In the data rows, zero lies at 4.5, halfway between 4 and 5.
What is the hidden score of each row? Scores go from 0 to 30, and 15 is about the middle. The score is a weighted sum of the row's numbers plus the product of two more (or one squared), each taken from its middle value.
[9 5 6 6 7 2 3 5 5 8 7 7 2 3 3 2 4 4 6 6 7 5 4 2 2 3 5 2 5 7] >> 15
[4 2 3 4 6 5 5 4 4 5 4 4 3 3 5 5 3 4 2 3 6 4 4 4 5 4 6 6 4 3] >> 15
[4 4 4 3 1 4 5 4 5 4 6 5 4 5 5 6 4 4 5 6 2 5 5 6 5 6 5 3 6 3] >> 8
[6 6 7 5 5 4 2 3 5 6 4 5 4 7 2 2 6 4 8 6 4 3 4 3 4 4 3 2 5 6] >> 15
[7 6 9 5 4 3 1 5 4 5 7 5 1 7 1 1 6 6 9 7 4 4 5 4 4 5 3 0 5 8] >> 26
[3 3 4 4 3 5 5 7 2 5 6 3 2 2 3 6 4 3 2 3 5 4 2 5 6 7 3 7 5 2] >> 14
[7 7 6 3 1 4 2 5 4 4 7 5 3 6 3 4 4 5 8 6 2 4 5 7 5 6 5 2 6 5] >> 12
[5 7 5 4 2 5 2 5 7 3 7 5 5 6 4 5 6 7 7 8 3 6 8 9 3 5 7 2 3 7] >> 2
[3 5 1 3 1 5 8 3 5 2 4 6 6 5 7 7 4 5 3 6 1 4 6 7 5 6 5 5 5 2] >> 16
[4 6 7 5 3 4 3 3 4 7 3 4 4 8 2 0 8 3 9 6 3 3 4 4 5 5 3 3 5 7] >> 8
[5 7 5 4 3 3 3 5 5 4 5 5 5 5 5 4 4 6 5 6 4 5 6 5 4 4 5 4 4 5] >> 14
[4 5 2 5 2 5 7 4 6 2 4 7 7 4 8 7 2 7 2 5 5 6 7 7 4 2 7 5 5 5] >> 11
[3 4 4 5 5 4 6 3 4 4 4 5 5 5 5 5 6 4 3 4 4 4 4 5 5 5 5 6 6 4] >> 12
[3 3 5 5 6 6 4 6 3 4 3 3 4 5 3 5 5 3 4 2 5 5 4 4 5 5 3 7 5 3] >> 15
[5 4 4 5 4 4 4 3 4 7 5 4 3 4 3 4 5 3 6 5 4 5 3 3 5 6 4 4 6 5] >> 8
[5 4 6 6 9 3 5 4 5 7 4 5 4 3 5 3 5 4 4 5 5 4 4 1 3 2 4 4 5 6] >> 17
[4 3 6 6 7 4 5 6 2 6 5 3 2 2 2 4 4 3 4 3 8 4 2 2 4 5 3 6 5 4] >> 17
[4 5 5 4 4 4 4 3 5 5 4 5 5 4 5 5 5 4 4 4 4 3 5 5 4 4 5 4 7 4] >> 18
[3 4 3 4 6 4 6 4 5 5 3 5 4 4 5 5 4 5 2 4 5 5 4 4 4 3 5 6 5 3] >> 12
[7 6 5 6 5 4 3 4 6 4 5 6 5 5 5 4 5 7 7 7 3 5 7 5 3 3 6 3 4 7] >> 11
[5 6 6 4 3 5 3 4 5 2 4 4 7 8 4 2 6 6 7 6 1 5 7 6 5 4 3 3 2 7] >> 20
[3 2 5 5 3 7 5 7 3 2 3 1 5 6 2 6 7 3 3 2 4 6 5 5 6 7 4 9 3 4] >> 15
[6 5 5 5 8 3 5 3 5 6 4 5 4 3 5 3 4 5 4 5 6 3 4 2 3 1 4 4 6 6] >> 22
[6 4 3 4 4 3 4 5 3 5 8 5 3 2 5 6 3 5 4 6 6 3 3 6 4 5 6 4 6 5] >> 19
[6 5 8 5 5 5 2 6 4 4 5 4 3 6 2 3 6 6 7 5 5 5 6 4 4 5 4 3 3 7] >> 20
[6 5 5 4 6 5 3 5 7 5 5 6 6 4 5 4 4 6 6 5 4 6 6 5 4 3 5 3 5 7] >> 18
[6 2 5 5 7 2 6 4 4 7 5 6 3 0 5 5 1 3 2 4 8 4 2 2 5 4 5 5 6 5] >> 15
[5 4 2 4 5 6 6 4 6 2 5 6 7 3 9 8 1 8 2 5 4 6 7 7 3 2 6 5 4 5] >> 23
[6 6 6 5 6 5 3 4 8 4 4 6 7 7 6 2 5 7 6 6 2 6 8 4 3 1 5 2 4 9] >> 13
[2 4 3 4 4 5 6 4 4 4 3 4 6 5 6 6 6 4 3 3 5 5 4 5 5 4 5 6 4 3] >> 14
[5 4 7 5 6 4 2 5 4 6 2 4 4 5 2 1 7 3 6 3 4 4 4 3 5 5 3 4 4 5] >> 18
[6 6 4 5 5 7 4 5 9 2 4 6 9 6 8 6 5 9 4 5 4 7 9 6 2 1 6 3 2 7] >> 16
[6 6 5 3 4 4 3 2 5 6 5 5 4 6 4 4 5 5 7 7 3 4 5 5 5 4 5 2 5 6] >> 11
[7 4 6 6 7 1 3 4 5 8 5 5 3 4 3 3 4 3 8 5 6 4 4 2 5 3 4 2 5 6] >> 16
[5 7 6 6 4 4 2 4 6 4 4 6 6 5 5 4 5 5 6 6 4 5 5 5 4 3 5 3 3 6] >> 10
[4 7 2 4 2 6 5 4 7 1 5 6 7 5 7 6 4 8 4 7 2 6 8 9 3 3 7 3 3 5] >> 13
[6 5 4 4 3 4 4 5 4 4 6 5 3 4 5 5 3 5 5 6 4 4 4 6 5 5 6 4 6 4] >> 10
[6 7 4 5 6 4 5 3 6 5 6 6 5 4 5 3 3 6 5 5 5 5 5 5 3 3 5 3 7 6] >> 14
[7 7 6 5 4 4 2 5 7 3 5 5 6 7 4 3 6 7 7 7 5 6 7 5 2 4 5 2 4 8] >> 11
[3 4 5 3 2 8 5 6 5 2 4 3 5 7 4 4 6 5 4 3 3 4 4 6 4 6 5 6 3 4] >> 18
[7 5 6 7 9 3 4 4 7 6 4 6 5 4 5 2 4 4 5 4 6 5 3 2 2 2 5 3 4 7] >> 15
[2 4 6 7 4 4 4 3 2 6 2 3 4 7 2 1 8 1 7 5 3 3 3 1 6 6 1 4 4 4] >> 13
[2 4 4 5 3 3 6 2 4 6 3 4 5 6 6 5 6 4 3 5 4 4 4 4 6 6 3 5 4 2] >> 11
[4 4 5 6 5 7 4 5 5 4 3 4 6 6 5 3 5 5 4 4 4 6 5 4 4 4 3 5 4 5] >> 17
[8 5 7 5 5 3 1 4 6 6 5 5 4 7 2 1 6 7 9 8 4 5 5 4 5 4 4 1 5 8] >> 9
[2 2 6 6 4 9 5 8 3 3 3 1 5 6 2 4 8 4 3 2 4 6 5 4 4 6 3 8 2 4] >> 16
[4 4 3 5 4 3 4 4 3 7 4 4 3 3 4 4 4 3 4 1 7 3 2 3 5 5 3 5 5 3] >> 18
[4 4 1 3 3 3 7 3 3 6 6 6 3 2 6 7 1 3 1 6 3 4 3 5 6 5 6 6 7 2] >> 13
[5 6 4 4 4 3 4 3 6 4 6 5 5 4 5 5 4 6 5 6 4 4 6 6 4 5 6 3 5 6] >> 9
[7 4 4 6 9 1 3 5 5 8 7 6 3 1 5 4 1 4 4 4 9 4 3 2 4 2 5 5 5 5] >> 11
[1 4 2 3 4 5 6 4 3 5 3 4 3 4 5 7 4 3 2 2 4 4 3 5 6 6 4 6 5 3] >> 21
[6 4 2 3 5 3 6 4 5 4 6 6 2 1 6 8 2 4 5 6 7 5 5 5 5 4 7 4 6 4] >> 15
[9 5 4 6 6 4 3 6 7 4 6 6 4 3 6 5 3 7 5 6 5 5 5 4 3 2 6 3 5 7] >> 8
[7 5 8 5 5 3 3 4 4 7 6 4 3 5 3 1 6 5 8 6 5 3 3 2 5 5 4 2 5 6] >> 11
[5 4 6 6 6 4 3 6 4 5 4 4 4 5 2 3 5 5 5 4 4 5 3 3 5 5 4 4 4 6] >> 11
[5 4 2 4 4 5 5 6 6 1 6 5 4 3 6 7 3 6 3 6 6 6 6 5 3 3 6 5 5 3] >> 18
[7 5 6 5 8 3 2 5 7 7 5 6 4 3 5 4 3 6 6 4 6 5 4 2 2 1 6 3 6 7] >> 8
[1 2 3 4 5 4 6 5 1 5 4 3 3 3 4 6 4 1 1 3 5 4 2 3 7 7 4 9 4 1] >> 13
[6 5 6 5 5 5 4 4 8 3 4 7 7 5 6 2 5 7 4 6 4 5 8 5 3 1 5 2 4 7] >> 20
[6 5 3 4 2 4 5 4 5 3 6 5 4 5 6 7 4 6 6 7 2 5 6 7 4 5 5 3 4 5] >> 11
[4 4 4 3 2 3 5 4 3 5 4 4 4 4 4 5 4 4 4 2 4 3 4 5 5 5 4 5 5 2] >> 19
[2 2 7 6 4 8 4 7 2 3 4 0 5 6 0 3 7 2 5 3 4 5 3 4 5 8 3 8 3 4] >> 17
[5 6 6 4 4 5 4 3 5 5 3 6 5 6 4 3 6 5 6 7 4 4 6 4 4 4 4 3 6 5] >> 22
[3 3 5 5 6 3 3 4 2 5 4 4 3 6 3 2 7 2 6 4 4 3 3 3 5 5 3 5 3 3] >> 20
[5 3 5 4 6 3 4 7 4 4 7 4 2 2 4 6 3 4 3 4 6 4 3 4 4 5 5 6 4 4] >> 14
[4 5 1 3 3 4 8 2 5 5 4 7 6 4 8 8 3 4 1 4 4 5 6 6 6 5 5 5 4 2] >> 17
[5 5 6 4 4 3 4 5 3 6 6 4 1 5 3 4 6 4 6 4 5 4 3 4 5 7 4 4 5 5] >> 16
[5 6 3 2 1 4 4 5 4 3 7 5 3 4 4 6 5 4 7 8 3 4 5 7 5 7 5 3 6 5] >> 12
[2 2 5 4 4 5 5 3 2 6 3 3 3 5 4 4 5 2 4 2 4 3 2 2 6 6 3 7 4 3] >> 22
[2 4 4 3 1 7 6 6 4 2 4 3 6 6 4 5 7 5 4 5 2 5 5 8 4 7 5 6 3 3] >> 15
[5 5 6 6 5 6 4 5 6 2 4 4 6 6 5 3 6 5 4 4 5 6 6 5 2 3 4 5 3 6] >> 18
[1 3 5 7 5 5 4 6 1 4 3 1 3 5 2 4 5 2 3 1 6 4 2 3 5 7 2 8 4 3] >> 17
[5 4 4 5 5 4 5 3 6 4 4 4 4 4 5 4 5 4 5 6 4 4 5 5 4 4 5 3 5 5] >> 11
[5 4 2 3 6 4 7 2 6 6 5 6 6 2 8 6 2 4 2 5 5 4 5 3 5 3 5 4 6 4] >> 20
[5 3 4 5 5 3 5 5 3 7 7 4 2 1 4 7 2 3 4 4 7 3 2 3 6 5 5 5 7 3] >> 4
[3 6 5 3 3 6 5 3 4 3 3 5 6 7 4 4 7 4 5 5 2 6 6 5 6 6 5 4 4 4] >> 17
[4 4 3 4 4 6 7 5 4 3 3 4 6 4 5 5 5 4 2 4 4 5 5 4 4 4 4 6 6 3] >> 24
[5 4 2 4 4 6 6 7 3 4 5 4 3 2 5 7 2 5 2 2 7 5 3 5 4 4 5 7 4 4] >> 21
[7 4 3 5 9 2 4 5 6 6 5 6 4 0 7 6 0 7 2 4 8 4 5 3 3 1 5 4 6 6] >> 20
[7 6 3 5 5 8 4 5 9 2 5 7 9 4 8 7 3 9 4 6 3 7 9 7 2 1 7 3 5 7] >> 13
[8 4 5 7 8 4 3 5 6 6 5 6 5 4 5 2 3 6 5 5 6 5 5 3 2 1 4 4 5 7] >> 16
[2 3 5 5 5 6 5 6 2 5 3 2 4 4 3 6 5 2 3 1 5 5 3 3 4 7 3 8 4 3] >> 18
[4 6 4 5 2 4 4 4 5 4 6 6 5 5 5 5 3 7 5 5 2 5 6 5 5 5 4 3 5 5] >> 18
[3 5 2 4 4 5 6 4 5 3 4 6 5 4 7 7 4 5 3 5 4 5 5 6 4 4 6 5 4 3] >> 17
[2 3 3 4 3 4 5 4 2 6 4 3 3 4 4 4 4 2 4 3 5 3 3 4 6 7 5 5 5 2] >> 13
[5 4 4 4 5 3 5 5 5 5 5 5 4 3 5 5 3 4 4 3 6 5 5 4 4 4 5 6 6 3] >> 15
[5 5 1 4 3 4 5 4 6 4 5 6 6 4 7 7 3 6 3 7 4 5 6 6 4 4 5 3 4 4] >> 14
[6 6 7 4 5 3 3 5 7 5 5 6 6 5 5 3 4 6 6 8 3 4 6 4 3 3 4 3 4 8] >> 19
[7 5 5 6 6 2 3 4 5 8 5 6 4 3 4 2 3 3 6 5 8 3 4 2 4 4 4 3 5 6] >> 14
[6 4 6 4 3 3 2 6 3 5 7 3 1 3 1 3 4 5 7 4 6 4 3 5 6 7 4 5 5 5] >> 12
[3 4 4 5 3 3 6 3 1 6 5 4 2 4 4 5 3 1 4 2 6 2 2 3 7 6 3 7 5 2] >> 19
[7 7 6 4 5 6 1 5 7 4 5 4 5 6 3 2 6 7 9 6 4 6 7 6 3 3 5 2 3 8] >> 21
[3 5 5 4 3 5 6 2 4 5 3 5 5 5 5 5 5 3 4 4 3 4 4 4 6 5 3 5 4 3] >> 17
[4 4 4 5 4 5 4 7 3 3 6 3 3 4 3 6 4 4 3 2 7 6 3 5 4 5 4 7 4 3] >> 17
[5 5 8 5 5 5 3 6 4 4 4 2 4 7 1 3 7 4 7 4 4 5 4 6 4 8 3 5 3 5] >> 11
[5 5 5 5 2 7 4 6 4 3 6 3 4 5 4 6 4 5 4 4 4 5 5 7 6 7 5 5 4 4] >> 7
[5 4 5 6 6 4 3 5 5 4 4 4 5 4 5 5 4 4 4 3 7 4 4 2 4 4 5 5 5 5] >> 11
[5 5 4 4 4 4 5 6 5 4 6 4 4 5 4 5 4 6 6 5 5 5 4 6 4 5 5 4 4 5] >> 15
[3 3 4 4 4 4 6 4 1 6 4 3 1 4 3 6 4 1 4 3 6 4 2 4 6 8 4 7 5 2] >> 13
[7 6 5 4 4 1 3 3 4 7 7 6 1 3 4 3 4 4 6 5 5 3 3 3 5 5 4 2 5 5] >> 18
[3 7 1 2 1 5 7 2 5 2 4 5 5 5 7 6 5 4 3 5 1 5 6 7 6 5 5 4 6 3] >> 16
[6 4 4 6 8 2 6 3 5 7 4 6 2 1 7 5 2 2 2 3 9 3 2 1 5 3 4 5 6 4] >> 15
[2 2 6 6 4 7 4 9 3 2 3 1 4 7 1 3 7 4 3 0 6 5 4 5 5 7 2 8 1 5] >> 21
[2 3 4 4 4 9 5 8 3 1 3 1 6 6 2 6 6 4 4 2 5 6 6 6 4 8 4 8 1 4] >> 28
[5 5 4 4 2 4 5 3 6 5 5 6 6 4 6 5 4 5 4 6 2 4 5 5 5 4 5 4 6 4] >> 7
[7 4 3 4 6 2 4 3 5 6 5 6 3 2 6 6 2 4 3 4 8 5 4 3 4 3 6 4 5 5] >> 15
[5 4 5 4 6 4 6 6 3 5 4 3 4 4 3 5 5 4 4 4 5 4 3 4 4 4 4 6 3 4] >> 19
[3 3 4 4 4 4 6 5 2 5 5 4 3 3 4 6 4 3 3 4 5 4 3 4 6 6 5 6 4 2] >> 14
[6 5 2 4 4 5 6 3 5 5 5 5 6 4 7 7 3 6 2 5 5 5 5 6 4 4 5 3 5 3] >> 19
[1 2 6 5 3 7 4 6 1 4 4 1 3 6 1 5 7 2 5 1 5 4 3 3 6 8 2 8 3 3] >> 15
[5 4 5 5 5 4 5 5 3 7 6 5 2 1 3 4 4 3 5 4 6 4 4 4 5 6 4 5 6 3] >> 13
[3 4 5 4 3 8 4 7 3 1 4 2 6 6 3 6 6 5 4 3 5 7 5 6 5 6 5 6 4 4] >> 23
[3 6 3 3 2 5 6 3 4 2 5 5 5 6 5 6 4 5 5 6 2 5 7 7 5 5 6 3 5 4] >> 16
[3 3 5 6 6 5 5 3 2 7 3 3 3 4 2 4 6 1 5 2 5 3 1 2 7 6 2 6 5 2] >> 14
[5 5 4 4 4 5 5 4 8 3 5 6 7 5 7 5 4 7 4 5 3 5 7 6 4 3 5 4 6 7] >> 10
[5 4 3 5 6 4 4 5 4 5 4 5 2 2 5 6 3 4 3 3 7 5 3 3 5 4 4 6 4 4] >> 15
[6 4 6 6 5 6 4 5 8 3 3 4 7 7 5 3 6 7 4 5 4 7 6 6 2 3 5 3 3 6] >> 20
[4 7 6 4 2 7 6 3 4 4 3 4 7 9 4 2 8 4 7 6 0 4 7 7 5 6 4 4 3 5] >> 17
[2 2 6 7 4 8 4 9 2 2 2 1 6 7 2 5 7 2 3 1 5 5 3 4 4 8 2 8 0 4] >> 20
[3 5 5 5 5 4 5 3 2 7 2 3 4 5 3 3 8 1 5 5 4 2 2 1 7 6 2 5 5 3] >> 14
[3 4 7 5 4 9 5 8 6 0 3 3 7 7 4 4 7 7 3 4 3 6 7 7 3 4 6 6 2 6] >> 14
[4 4 3 3 3 5 5 3 5 4 3 5 6 5 6 6 4 5 3 5 3 4 5 6 4 4 4 4 5 2] >> 20
[5 6 4 4 3 2 6 2 4 6 5 5 4 5 4 5 4 4 6 5 5 3 4 5 6 4 5 3 7 4] >> 7
[6 5 5 5 9 1 5 3 5 8 6 5 3 0 6 4 1 5 4 4 8 4 4 1 3 2 4 4 5 6] >> 19
[6 4 5 5 4 3 2 6 4 5 7 3 2 4 3 4 4 5 7 5 4 4 4 4 5 6 4 4 3 5] >> 8
[3 4 6 5 6 5 5 4 4 5 3 4 6 4 4 5 5 4 4 3 4 4 4 4 5 4 4 5 5 4] >> 14
[1 3 3 4 3 6 7 3 4 3 2 4 6 6 5 5 7 4 2 4 3 5 4 4 6 5 3 5 4 2] >> 22
[6 7 6 4 3 3 3 6 4 4 7 5 2 7 2 3 5 5 8 6 4 4 5 6 5 5 7 3 5 6] >> 4
[2 5 6 4 4 6 5 4 4 6 2 4 5 6 4 3 8 2 5 2 3 4 4 4 6 6 3 5 4 3] >> 15
[4 4 2 3 3 5 7 3 3 4 5 5 4 3 6 8 3 3 3 4 4 4 3 5 5 6 5 6 5 2] >> 19
[1 2 5 4 3 8 3 8 2 2 2 1 5 6 2 5 7 3 3 1 5 5 4 5 5 8 3 8 2 3] >> 22
[5 5 1 4 7 3 6 2 5 7 5 7 5 2 8 4 2 4 3 4 6 4 4 3 4 2 6 5 6 4] >> 18
[5 4 5 6 6 6 4 6 4 4 4 3 5 4 5 4 4 4 4 4 5 6 4 5 4 4 4 6 4 5] >> 14
[8 5 5 5 6 3 1 6 7 5 6 5 4 2 6 5 1 7 6 7 6 6 5 5 3 2 6 4 3 8] >> 4
[7 4 5 6 6 1 2 4 4 7 8 5 1 1 3 3 3 3 6 5 7 4 3 3 5 4 4 3 4 6] >> 13
[4 5 2 3 4 4 4 3 6 5 5 5 5 3 6 6 3 4 4 5 4 5 4 5 5 3 6 4 5 4] >> 14
[6 5 3 6 6 5 4 3 7 4 2 6 7 5 7 4 4 6 3 6 4 5 6 4 3 2 5 4 5 6] >> 14
[1 1 7 7 5 7 4 7 1 5 2 1 4 7 1 4 8 2 3 1 6 4 2 2 6 8 2 9 4 3] >> 13
[3 4 5 4 3 5 3 4 5 5 4 5 7 8 5 3 8 4 5 6 2 3 5 5 6 4 3 4 5 4] >> 12
[8 3 4 6 8 2 2 6 4 7 7 6 2 0 5 4 0 5 4 4 9 4 3 2 4 3 5 4 6 6] >> 16
[4 5 5 4 5 4 4 5 4 5 5 4 3 5 2 3 5 5 5 3 5 4 3 4 5 6 4 5 4 5] >> 15
[5 6 5 4 3 4 4 4 5 4 5 5 5 6 5 5 5 6 6 6 4 4 6 6 4 3 5 3 4 6] >> 16
[2 3 4 4 4 6 6 3 4 5 2 5 5 6 6 4 6 4 5 3 3 4 4 4 6 6 4 5 5 4] >> 17
[3 4 1 3 3 5 6 4 4 3 4 5 5 4 7 7 3 5 2 4 4 5 6 5 5 5 6 6 4 2] >> 18
[2 2 5 5 5 7 4 9 2 2 4 0 3 6 1 5 6 3 5 1 7 5 2 6 4 8 3 8 3 4] >> 22
[7 6 4 4 5 3 3 5 7 4 6 5 6 4 5 3 3 5 5 8 4 5 6 6 4 2 5 2 4 8] >> 23
[3 5 3 3 4 6 7 4 5 3 4 5 6 5 6 6 4 5 3 5 3 6 6 5 6 5 5 5 5 2] >> 19
[5 5 2 4 3 5 5 5 6 1 6 6 7 5 7 7 3 7 3 8 3 6 8 8 3 4 7 3 5 5] >> 14
[4 5 2 2 1 3 8 4 4 5 6 5 3 4 5 8 4 3 3 3 5 4 5 5 6 7 6 6 6 2] >> 8
[7 6 7 6 5 6 2 5 8 4 4 5 5 7 3 1 6 7 7 8 4 5 8 6 3 4 5 2 5 9] >> 4
[7 5 4 7 7 4 4 5 8 5 5 7 6 3 7 4 3 7 3 6 7 6 6 4 2 0 5 4 5 7] >> 10
[5 5 4 5 5 5 3 3 5 5 4 5 5 4 6 5 4 6 4 5 5 4 5 5 4 4 5 3 4 5] >> 25
[2 3 4 3 5 4 6 4 3 5 2 3 6 6 4 3 6 2 2 3 4 4 3 3 6 5 3 6 5 2] >> 28
[5 5 4 5 6 3 3 5 5 6 5 4 4 4 3 4 3 5 4 3 6 3 3 3 5 4 4 5 5 5] >> 9
[6 4 1 4 5 2 6 3 3 6 6 7 3 1 6 7 0 3 2 3 7 4 2 4 5 4 5 5 6 3] >> 21
[4 4 6 6 5 5 4 6 4 4 3 4 5 6 3 3 6 5 6 3 7 5 3 3 4 4 4 5 4 5] >> 18
[4 4 4 4 6 2 5 6 4 6 5 4 2 3 4 4 4 4 3 3 7 5 3 2 5 5 4 6 5 5] >> 12
[6 4 4 4 4 1 4 4 3 7 6 5 3 4 3 4 4 3 7 7 4 2 3 4 6 5 5 5 6 3] >> 3
[3 4 6 5 2 7 5 6 3 3 3 2 5 7 2 4 7 4 5 3 2 5 6 5 4 7 4 6 4 5] >> 14
